Some points:
[-24 -19 127 -12  -1  -6 -26 -16 -16 -11 127 -22 -20 -30 -13 -14 -16 -26
 -15 -11  -4   5  51 -23 -12  -6  -1  15 -17 -23  18 -26 -12 107 -10 -18
 -15 -25 -63  38  -4  -2 -15 -27  -9  22  -5 -22]
[-20 -18 -19  -9 -31  -5 -36  -8  33 -10 -16  -2   7  -7  13 -16 -10  -4
  -6 -37  13 -10  13  -6 -14 -11 -14 -25 -11  19  -7 -11  86 -28  -4 -12
   1   3 -40 -13  -8 -38 -18 -17 127 -12 127  -1]
[-21 -20  34 -16 -18 -20  -8 -19 -14 -15  -6 -15 -17 -18  32 -15 127   4
 -23 -24 -22 -20   6 -19 -14 -20  -4 -20  -8 -17 -20 -18 -24 -30 -17 -15
 -10 -17 -26 -28 -18 -26  12 -21 -20 -19 -23  -3]
[-17 -24  -4 -17 -22 -13 -20 -16 -19 -17 -20 -16 -14 -16 -10 -13 -15  12
   5 -29 -19 127 -13 -20  40 -17 -17 -41 -24 -19  32  62 -27 -28  31 -19
   6 -15 -28 -30 -13 -28 -21 -21 -24  84 -22 127]
[-11  -3 -26 -25 -27 -12 -21  -5  -8  57  60 127  26 127 -14  56 -14 -20
 -23 -15 -26 -13 -13  18  58 -48  70 -31 -25 -12 -11  -9 -22 -15 -29  13
 -17 -37 -27 -27 -15 -17 -15 -13 -24 -17 -21 -17]
[-11  -9 -18   4 -18  -9  41 127 127 -25   6  -7  38 -49  -5  -6 -10 -10
  -7 -12 -39  -1 -10  -2  -2 -14   1 -19  -5  23  73 -26 -20 -17 -46  17
  -2 -22 -18  21   5 -24 -18 -16 -24  29 -22 -32]
[-11  11  23  -4 -14 -40   9 -12 -12 -14 -22   1  -3  -6  -8  40 -15   7
  -2  17  -6  15  20  10 -27 -22   9  91  27 -18  -8 -29 -33 -30 -17  20
  13 -21  67  -7  14 -20  45 -29   8  -7   4  -5]
[-17 -21 -13 -10 -25 -18 -23  49 -33 123  15  32 -27   9 -29   4 -18 -19
 -20 -27 -22 -18  -7  35  96 -16 127 -25 -17 -13 -28 -25 -25 -51  -2  58
 -15 127 -24 -21 -18 -32 -24 -23 -22 -13 -16 -16]
[ 17 -11 -22   3  73 -16  11   0 -31  39  23   8   7 -49  -7  33  -5 -20
 -20   1 -15 -21 -25  20  19 -21 -54  42   1 -33 -15 -11   3 -25   1  -1
 -10 -18  17  31  -1  18   6   4  -8  20  22  24]
[-31  -7 108 -25  65   0   0  -5 -14  -2 -54  -4 -17   6 -27   0  -9 -50
 -28  -9  -7 -26  38  -9 -18  30   2   0 -17 -12  29 127  47 -24 -35 -10
 -10  14  40  16  -2 -24 -24 -20 -10   4 -16 -14]
[-10 -13  -5 -19  -5   6 -38  70  26   4 -14  -5  -7  29   9   0  -5 -45
  -6  -7 -11 -14  34   9 -10  11 -27 -19  -7 -20  63  11 -31 -17 127  50
 -47  -3 -15 -14 -22  -6  23  -7  20 -57 -19 -21]
[-10 -12  -6  59  -1  -5  26 -18 -25  -4 -11 -15 -27   0   4   4  -4   6
 -32  80 -16  24 -63  26  -4 -22   9  36  -7  -6  14 -12  12  -6   6 -47
 -17   3  14  57   7 -13 -19  86 -35 -10  20 -42]
[ 41  -4  17 127 -28   5 -17  -3 -17 -11 -17  -6  -8  -4  -7 -18  -9 -20
   3   1 -17 -11  16 -27  -6 -49 -22 -65 -28  18  -9 -25 -18 -25 -15  -3
  -6  14 127 -38 -10 127 -28  32 -21 -28  25   4]
[-17 -17  21  -5  -8 -14 -28 -13 -10  -8  -6 -10 -18 -11 -33 -10 -23 127
 -20 -20 -25 -85   6 -24  18 -16  -9 -21 -12  -8 127  51 -32 -19  53 -24
  50 -15 -27 -40  -9 -27 -13 -13 -16  25 -27 127]
[ 59 -25   2 -13  51   4  -2  -9 -22  -5 -41  11 -11   6 -14 -23  -4 -20
 112 -34  -8 -33 -44 -11  -4  -5   2  -4   0 -18   0 -10   5   0  23 -20
   6 -15  23  -2 -12  10   5 -11 -21 127  13 -33]
[  5   9  -9  -8  20 -42 -29  -5 -11  -9   3   8   8  -9  -3 -37 -13  15
  -2  -7  -7  24   2 -18  14  -3 -18  19 127   5   2  -7  20 -27 -20 -24
   5  47 -21  -4 -14  77  43   7 -20 -56  -7 -24]
[-10  -1  -9  12  -7  -7   5 -15  91 -15  -3 -10 -73 -15  10   2 -15 -14
 -14  -3 127 -19  -5  20  65 -29 -26 -15 -12  -4 -10   1 -20 -31  -1 -20
  38 -10 -26 -34 -16 -34   2 -25  24 -12  32 -11]
[ -4 -24  -8 -25 -16  -2 -37 -47 -11  14   2 -20  19 -25  -8  59 -12 -19
 -18 -16 -45  -9 -11 127  -7  30 -23 -19  -3 127 -19  -8 -23  31 -13   9
  -9 -33 -21 -40 -14  -4  19 -18  11  10 -25  -8]
[-28 -20 -16   1 -10  -3  59  67 -41 -12 -12  -6 127  -6 -16 -28  -7  -7
  -7 -16 127 -12 -16 -60 -31 -27   5 -19 -20 110   6 -11 -23  11  -4  -5
 -23  -6 -19  57  -6 -31 -29 -13 -33 -16 -22   0]
[  1 -16   6 -15  56   0 -52   4  -6  -7 -26 -10  -1   9 -17  22  -5   5
   7  41 -15   6  -7 -25   4  25   2  36 -37 -15 -19 -25   3 -47 -10 -23
  24  -4 -36  42  12  47 -15  20 127 -10 -55 -12]
[ 92  11  13 -36  24 -17 -25  -7 -17 -21 -19   3 -13 -20 -11   4  -4 -13
  82 127 -15 -13 -70 -16  -2  -7   6 -51 -29  -9  -1   3  -7  -4 -10   3
   2   0 -10  57  25 -15  -4  19 -23 -30  38  10]
[ -7  -3  -8 -51 -30  -8 -45  -8  28  -8 -11 -12  24 -10  -8  -3  -3  42
 -13 -44  90  -1 -18 127 -51  13  29 -51 -14 -63 -10  -4  46  36 -28  21
 -34 -30  43 -10   8  65  -6  12   0  -7  -9   5]
[-10  23   8  18  28  10 -37  16 -11  19 -69   0 -25  13  -8 -33  -2  14
  -2 -37  -4  31  23  -1  16 -15  -1  89  32 -15  -3  -9 -32 127 -28  40
  11 -61  -5  29 -23 -32  -9 -18   7 -56  -1  -8]
[-23 -11 -22 -16   5  -3 -24 -14 -19  -9 104  -8 -19 -24 -18 -34  -2 -13
 -14  10 -17   0  21 -27  -8  -9  11 -14   0 -13 -12  23  15  50  -8 -21
  -4 -26 127  47 -15 -67 -11 -13 126   2 -47  -9]
[-32  15 -33   9  23 -23 -10  18 -17 -13   0   9 -45  -6 -24 -10  -6  18
 -23  17   0   6  15 -31 -22 -15  10  59 -12  16 -29   2  49  -6   5  12
 -11 -14  -6  -1  18  52  44  27 -52  28   7 -11]
[  6  28  -8 -10  -9 -10 -12  69 -16 -13  70 -34   4 127  -7 -21 -10  -6
 -30 -11 -16 -18 -23  79   1  -2 -81 -16 -11 -15 -24 -10 -15 -28  18  54
  -3  72 -10 -28  -1 -43  -5  -7 -20  11 -14   3]
[-19 -22 -18 -17 -26 127 -12 -21 -22  24 -11 -17 -19 -17 -15  10 -15 -16
 -24 -26 -15 -15  -8 -24 -15 -19 -16 -33 113 -24 -18 -16 -26 -26 -16   3
 -18 -21 -24 -26 127 -30  60 -22 -20 -13 -21 -13]
[-16 -18 -34 -15 -20 -17  16 -16   3 -18 -39   9  -5  -2  -4  88  -3 -13
 -11 -12 -16  -9   8 -17 -28 -33 -48 -32 -20 -29  -7  -7 -29 127   1   9
 -12 127 -26 -30   3 -16  21 -14  40   0 -24  -3]
[-21 -28  -8   6  -7   9  81 -40  72  -1 -18  -4  -8   8 -21   4  -8  13
 -12 -44 -30 -10  -2  -8   3  22 -16 -40   3   8   6 -25   1 -28  15  37
  23   1 -15 127 -25  -3  13 -41 -33   0   4   4]
[-15  20  -2 -11 -22 -11 127   3 -26  -2 -16  -9  -3   8  -5 -19 -12  -2
 -16 -26  -9  -7 -23  11  -7 -32   8 -39  -9   6  -5  14  18  -3   8  -6
  -9 -41 -37   4   4  30 -16 -37 126   9  47  -6]
[-17 -16   5  -5  50  -9 -17 -11 -17 -14 -12  -7  -5 -13 127  -7 -38  53
   6 -11 -29 -28   3 -12 -20 -15  29 -23 -16 -14 -39  39  -5 -18   1 -13
  26  -5 -13 -14 -13 -18  33 -21 -24  13 -31  27]
[ -5 127   4  -1 -21 -19 -20 -22   9  -2 -27 -32  33  -5  -3  34  -8  -7
 -25 -44 -20  -1 -15 -38  39 -46   2  46  18  -1 -14 -21  31  30  12  -1
  -3 -25  61 -15   9  27 -10   1 -26   7 -11 -10]
[127 -21 -28  -7 -26 -13  70 -22 -18 -12 -14 -16 -15 -16 -13 -12 -19 -12
 -17 -24 -14 -11 127 -12 -10  -3  -9 -23 -14 -10 -21 -15 -20 -21 -20 -20
 -16 -15 -37  14 -12 -39 -17 127 -23 -13 -18 -10]
[-13   4 -25 -19  23  23  18 -11 -17 -10 -25  -4  -2  -3  -5  -2  -2   2
 -27  95 -10   9  43   6  -1  -3   6  52  -6 -14   1 -36  87  19   1  -6
  -9 -14  46 -26 -24   9 -11 -60 -41  -9  -4  -3]
[  8  11   1   4   9  30  26 -27  -2 -28  24  17  -2 -28  -9  -7 -10  -2
  42 -25  -8  10 -53  -1 -32 -21   2  85  17  -3   3  -9  15 -45 -14   9
  -4  51 -16 -20 -44  20  16  43  12 -22 -17   1]
[  9  20 -24  74 -38 -10 -14 -30  11   0   6 -28  60  -9 -11 -23  -7 -34
 -10  41 -31  -5 -16  14   9 -37   6  77   5 -19 -11  29   5   1 -10 -20
  -6 -16 -16  -9  -3  66  23   1  -1 -24  -9  17]
[-23 -26  -1  -2  81 -11   9 -11   6  -7   9 -14  -1  -3 -25  22 -10  26
 127  13 -19 -19  -2 -10  -2 -18   8 -36  -2 -17 -36   5  31  -5  17  -6
  19 -30  -6 -54  -5 -23  24  34 -24  -9 -11  -7]
[-16 127 -20 127 -18 -16 -13 -22 -27 -23 -11  55  48 -17 -16  20 -13 -15
 -23 -24 -14 -11 -14 -16 -20 127   4 -34   1 -37 -19 -20 -25  21 -15  -4
 -18 -26 -42 -35 -10 -51  -4 -21 -13  -2 -21  -9]
[-14 -44  15 -70  10   9  14   1  -5   7 -18  -7  -8   3   2 -23  -9   5
 -20  44  -8  -8 -27 -36  38  89 -14  65 -24  -4 -10 -27  39  -4 -17 -13
 -35  18  73 -15 -12  12  26  19 -13 -17  -1  20]
[-21  -2  -9  -4 -13 -14 -23 -13  -9  15 -19  -4 -20  -5   0 -14  -8 -13
 -16 127   1 -14 -19 -23 -12 -13 -12  -9  89  -4 -15  -4 -16  -9 -10  25
 -11 -17 -48  22 -33  17   2  98  10  77  -7  -2]
[ 12  66 -41 -11 -17   5   9  -4 -14  34  35 -26 -32  14  -1   0  -1  23
 123 -10   0  -5  18   1 -14  38 -36  19 -17  -4  10  21 -44 -28 -25 -13
 -27   4  10  15  -2  61 -43 -55 -37  -8  17 -16]
[-11 -43 -26 -38 -37 -12  22 -18 114  14  14 -11 -15  -9  34 -13  -7 -28
 -34 -15  63 -12 -26 -10 -26  49  -1 -10 -12 -14 -24  25  15  -1  49 -16
 127 -17  -3 -39   5  -4 -42   0 -30 -14  65 -21]
These points spread out most along one direction. Take the direction at right angles to it along which they spread out most. Then take the direction at right angles to both along which they spread out most. Go by this last direction. For each point below, how far along it does it lie, from 0 to 99? The average is 50, and the first point in the table lies past the average. One standard deviation of the points above along it is 16.
[  5   9  -9  -8  20 -42 -29  -5 -11  -9   3   8   8  -9  -3 -37 -13  15
  -2  -7  -7  24   2 -18  14  -3 -18  19 127   5   2  -7  20 -27 -20 -24
   5  47 -21  -4 -14  77  43   7 -20 -56  -7 -24] -> 49
[-15  20  -2 -11 -22 -11 127   3 -26  -2 -16  -9  -3   8  -5 -19 -12  -2
 -16 -26  -9  -7 -23  11  -7 -32   8 -39  -9   6  -5  14  18  -3   8  -6
  -9 -41 -37   4   4  30 -16 -37 126   9  47  -6] -> 73
[ 12  66 -41 -11 -17   5   9  -4 -14  34  35 -26 -32  14  -1   0  -1  23
 123 -10   0  -5  18   1 -14  38 -36  19 -17  -4  10  21 -44 -28 -25 -13
 -27   4  10  15  -2  61 -43 -55 -37  -8  17 -16] -> 41
[ 59 -25   2 -13  51   4  -2  -9 -22  -5 -41  11 -11   6 -14 -23  -4 -20
 112 -34  -8 -33 -44 -11  -4  -5   2  -4   0 -18   0 -10   5   0  23 -20
   6 -15  23  -2 -12  10   5 -11 -21 127  13 -33] -> 26
[-23 -11 -22 -16   5  -3 -24 -14 -19  -9 104  -8 -19 -24 -18 -34  -2 -13
 -14  10 -17   0  21 -27  -8  -9  11 -14   0 -13 -12  23  15  50  -8 -21
  -4 -26 127  47 -15 -67 -11 -13 126   2 -47  -9] -> 72
[  1 -16   6 -15  56   0 -52   4  -6  -7 -26 -10  -1   9 -17  22  -5   5
   7  41 -15   6  -7 -25   4  25   2  36 -37 -15 -19 -25   3 -47 -10 -23
  24  -4 -36  42  12  47 -15  20 127 -10 -55 -12] -> 52
[-10  23   8  18  28  10 -37  16 -11  19 -69   0 -25  13  -8 -33  -2  14
  -2 -37  -4  31  23  -1  16 -15  -1  89  32 -15  -3  -9 -32 127 -28  40
  11 -61  -5  29 -23 -32  -9 -18   7 -56  -1  -8] -> 70
[  9  20 -24  74 -38 -10 -14 -30  11   0   6 -28  60  -9 -11 -23  -7 -34
 -10  41 -31  -5 -16  14   9 -37   6  77   5 -19 -11  29   5   1 -10 -20
  -6 -16 -16  -9  -3  66  23   1  -1 -24  -9  17] -> 57
[-21  -2  -9  -4 -13 -14 -23 -13  -9  15 -19  -4 -20  -5   0 -14  -8 -13
 -16 127   1 -14 -19 -23 -12 -13 -12  -9  89  -4 -15  -4 -16  -9 -10  25
 -11 -17 -48  22 -33  17   2  98  10  77  -7  -2] -> 39
[-14 -44  15 -70  10   9  14   1  -5   7 -18  -7  -8   3   2 -23  -9   5
 -20  44  -8  -8 -27 -36  38  89 -14  65 -24  -4 -10 -27  39  -4 -17 -13
 -35  18  73 -15 -12  12  26  19 -13 -17  -1  20] -> 49
[-10  -1  -9  12  -7  -7   5 -15  91 -15  -3 -10 -73 -15  10   2 -15 -14
 -14  -3 127 -19  -5  20  65 -29 -26 -15 -12  -4 -10   1 -20 -31  -1 -20
  38 -10 -26 -34 -16 -34   2 -25  24 -12  32 -11] -> 64
[-24 -19 127 -12  -1  -6 -26 -16 -16 -11 127 -22 -20 -30 -13 -14 -16 -26
 -15 -11  -4   5  51 -23 -12  -6  -1  15 -17 -23  18 -26 -12 107 -10 -18
 -15 -25 -63  38  -4  -2 -15 -27  -9  22  -5 -22] -> 63
[  8  11   1   4   9  30  26 -27  -2 -28  24  17  -2 -28  -9  -7 -10  -2
  42 -25  -8  10 -53  -1 -32 -21   2  85  17  -3   3  -9  15 -45 -14   9
  -4  51 -16 -20 -44  20  16  43  12 -22 -17   1] -> 47
[  6  28  -8 -10  -9 -10 -12  69 -16 -13  70 -34   4 127  -7 -21 -10  -6
 -30 -11 -16 -18 -23  79   1  -2 -81 -16 -11 -15 -24 -10 -15 -28  18  54
  -3  72 -10 -28  -1 -43  -5  -7 -20  11 -14   3] -> 43
[ 92  11  13 -36  24 -17 -25  -7 -17 -21 -19   3 -13 -20 -11   4  -4 -13
  82 127 -15 -13 -70 -16  -2  -7   6 -51 -29  -9  -1   3  -7  -4 -10   3
   2   0 -10  57  25 -15  -4  19 -23 -30  38  10] -> 29
